128 stands for zero in the data rows.
Here are some points, each followed by its number:
[181 181 172  65 120 149  69 146 102  88  51  75 108 128  82 168 109 122
 195 105  81 149 131 178 139  91 119 127  70 220  93 176 107 124 129 165
 116 199 171 140 136 113  88 128 168 132 168 145 100] 0
[124  67 117 109 125 118 155 171 125 104 179 164 100 130  92 105 115 149
 119 121 111 102 150 121 109 138 133 130 152 113 157 146 154  83 134 125
 143 114 117 149 125 144 167 170 112 140 114 122 119] 1
[135 136 120 128 146  55  77 170 147  98  82  73 142 122 149 188 109 132
 169 129 171  99  92 119 111  71 163 117  90 119 133 169 137 131  94 131
 155 107 157 124  71 112 111 106 142 127  84 111 119] 2
[145 138 140 123 171  89 162 130 114 147 153 154  97 172 201 141 184 112
 138 148 161 125 126 109 121 165 121  90 136  94 137 122 105 162 109 121
 113 114 155  97 158  84 156 129 176 125 124  43  92] 3
[105 120  95 129  93 185 150 172 135 116 146 135 176 139 116  96  97 154
 143  99 127  96  90 137 136 102 141 151 123 153  84 119 143  97 124 108
 155 166 119 171 171 125 137  98 118  70 134 110 175] 4
[141 127 133 154 165 129 139 152 130 173 120 118 134  98 135 129 131 113
 109 150 155 125  87 172 142 110 162 144  98 100 111 142 168 127 144 138
 145  76 126 154 112 171 170  99  81 127 101 153 128] 5
[105  87 116 137 137  53 102 143 108  95  91  75 110 139 185 124 153 100
 112 167 140 126 138 109  70 101 166 140 164 113  93 168 100 102 114  92
 117 117  92 123 113 124 205 137 127 128  72 141  88] 6
[104 118 160 116 150  86  77 132 158 127  89  62 103 157 128 202 130  85
 153 145 198 139  85 178  90 121 132 149 164  91  69 188 159 143  86 120
 153 177 152  81  93 112 115 144 107  77 117 131 103] 7
[114 102 103  88 111 140  98  76 121 152 104  98 120  80 101 161  86 117
 161 163 158 105 104 141 154 110 100 102 155 126 151 128 121 183 147 155
 130 165 165 112 122 179 131 110 123 126 154 140  71] 8
[115 110 127 199  69 149 134  84 119 137 195 148 161 167 121  77 128 142
  97  43  52 105 123 117 116 161 113 163 114 152 135  57   4 115 178 149
 137 138  29 138 189 153 155 162 135 115 143  91 128] 9
[111  66 100 133 140  97 200  98 139 118 179 137 155 118 173  53 190 184
 105  88  30  73 155  82 111 146 134 124 108 152 156  97  99  83 201 153
 192 152  66 138 124 160 178 181 143  53 112 104 146] 10
[116 105 140 129 161 115 127 131 162 141 152 145 127 102 194  50 184 110
 112 134 100  83 158 135 128 186 142 117 144  91 107  97 139 116 105 116
 149  52  90 118 148 172 137 125 116 153 110 144  85] 11
[124 193 154 171  98 172 151 153  82 111  57 122 139 133 195 178 125 123
 130 159 120 132 110 158 166 140  76 151 124 154 136 140 187 198 109 128
  98  88 148 118 149 133 149 174 167  86 100 104  21] 12
[117 169 132 112 104 147 103 160  82 118 102 158 176 117  15 144 101 102
 178 178 151 154 134 165 165 103 122 106 162 158  89  96 168 123 134 101
 169 150 152 117 120 175 131  81 105 139 108 151 147] 13
[164 174  79 106 141 160  63 109 107 101 119  90 153 102 113 168 101 129
 139 112 157 146 118 112 105 151 114  89  78 200 139 169 148 162 175 138
 123 135 171  96 132 142  54 120 149 147 121 186 124] 14
[ 94 128  91 111 132 158 153 147 116 124 143 138 130 115 197 140 133 130
 115 164 130 166  58  96  82 101 131 123 131  95 130 127 149 113 134  97
 149 120 148 155 142 135 178  73 143 118 143 129 135] 15
[145 171 144  98 134  60  76 101  56 114  70 141  90  89  94 196 113 105
 104 125 177 102 141 138  93 117  95  82 185 131 139 136 101 219 145 112
  67 196 190  89  66  52  62 148 168 195 120 119 193] 16
[ 92  57 117 166 143 118 209  60 138 166 192 161 123 134 160  75 136  96
  49  80  89  88 156  59 187 130 137 146 192 109 135 114  87  85 158 161
 137 101 102 124 137 147 157 157 107 166 130 113 128] 17
[133 140 156 157  94  83 136 123 149 141 164  60 133 123 179 112 126 167
 122 105 140 110  95 119  95 121 138 157 132 102  93 144 159 139 135 155
 162 101 109 145 130 163 110 153 107 126  85 107 104] 18
[ 82  86 155 165 142 153 120 155 134 115  64 130 142 129 133 145 168  61
 136 213 148 174 105 133  99 122 105 183  97  65 150 141 173 136 130 130
 165  75 154  93 122 161 201 147  73  90  19 105  99] 19
[137  85  53 121 148 117 196 120 182  94 203 158 100 111 137  46 110 149
  94  70  67  91 203 121  96 156 157 166 107 142 169  86 122 106 131 160
 227 137  43 159 172 201 120 136 112 136 187 111 109] 20
New points follow, each followed by the numbers of its two nearest points above, looking only along the 5 directions in which the numbered points spread most, smallest number first.
[109 154 118  97 120 185 166 144  95 124 177  87 137 117  83  80 112 135
 156  88 122 143 135 129 176 161 130  90  71 200 112  85 124 101 135 155
 131 143 135 114 133 151 130 147 118  97 146 116 161] 4 8
[110 132 159 146 121  87 104 144 112 118 141 113 126 121  50 129  65 101
 143  95  76 132 118 147 100 128 131 130 134 114 138 125 103 135 136 120
 128 177 140 136 113 137 111 144 139 171 137 156 181] 8 14
[ 78  96 113 184 146  94 124 158 149 145 134 103 107 135 203 106 105 159
 101 126 106 131 120  93 191 165 132 165  94 113 111 102 104 148 139 112
 107 107  53 125 120 133 135 119 156 131 129  80 161] 11 18
[123  62 154 131 154 132 213  86 198 124 128 168 205  94 200  94 169 129
  67 112 122 123 120  73 190 180 169 146  94  84 155 107 143  93 104 134
 172  22  81 179 184 150 170 136 123  93 170 100 127] 10 11
[136  70 172 170 134 135 215  78 126 141 191 196  73 122 144  40 165 172
  90 123  37 106 178  84 162 120 132 121 167  76 212  86 103  37 138 163
  90 101 107  81 140 133 167 137  90 137 182  95 124] 11 17
[125 193 129 105 126 133  75 139 110 124  97 155 118 137 125 189 120 124
 179 102 154 156  94 154  83  97 124 116 121 189 124 166  96 191 152 125
  88 221 171 112 108  77  95 142 117 119  67 146 180] 8 14
[153  87 106 129 126 166  79 157 185 140 119 105 156  84 120 127 119 104
 173 118 153 137  97 161 122 131 166 143 118 137 106 158 110  88  93 158
 179 108 108 173 119 149 117 116 123  99 165 156 135] 4 5
[152 120 140 126  92 173 113 122 145 131 115 178 127 154  94 133 114 149
 130 137 138 157 121 165 163  82  81 116 145  94  97 112 105 128 137 119
 112 157 166 153 131 125 124  96 116 159 106 160 134] 8 13
[107 116 126 178 121 115 159  80 129 184 146 126  56 138 134 155 112 128
 142 140  77 148 136  76 128 127 111 139 136 143 159 122  99 100 143  93
  72 167 172 105 110  80 117  97 128 134 165 147 148] 1 8
[129 161 145 153 147 159 121  99  88 148 102 201 138 103  89 120 163 157
  57 135 159  94 117 137 130 124 109 113 136 128 133 153 137  93 159 118
  99  99 137 156 149 131  69 153  77 111 153 133 116] 8 15
[132 169 117 151  96 108 179 113 160 141 123 241 185 144  90 112 179 176
  98 121  65 117 183  88 183 132 111 142 188 147 184  53  36 146 169  73
 126 176 147 144 116  58 150  74  66 107 165  81 116] 1 17
[176 159  98 124 110 113  96 124 142 132 132 124 122 145  94 147  77  91
 131 162 163 144 163 171 140 141 117 144 130 141  80 157 148 166  93 149
  68 105 137 109  87 148 119  98 152 168 104 142 137] 8 14
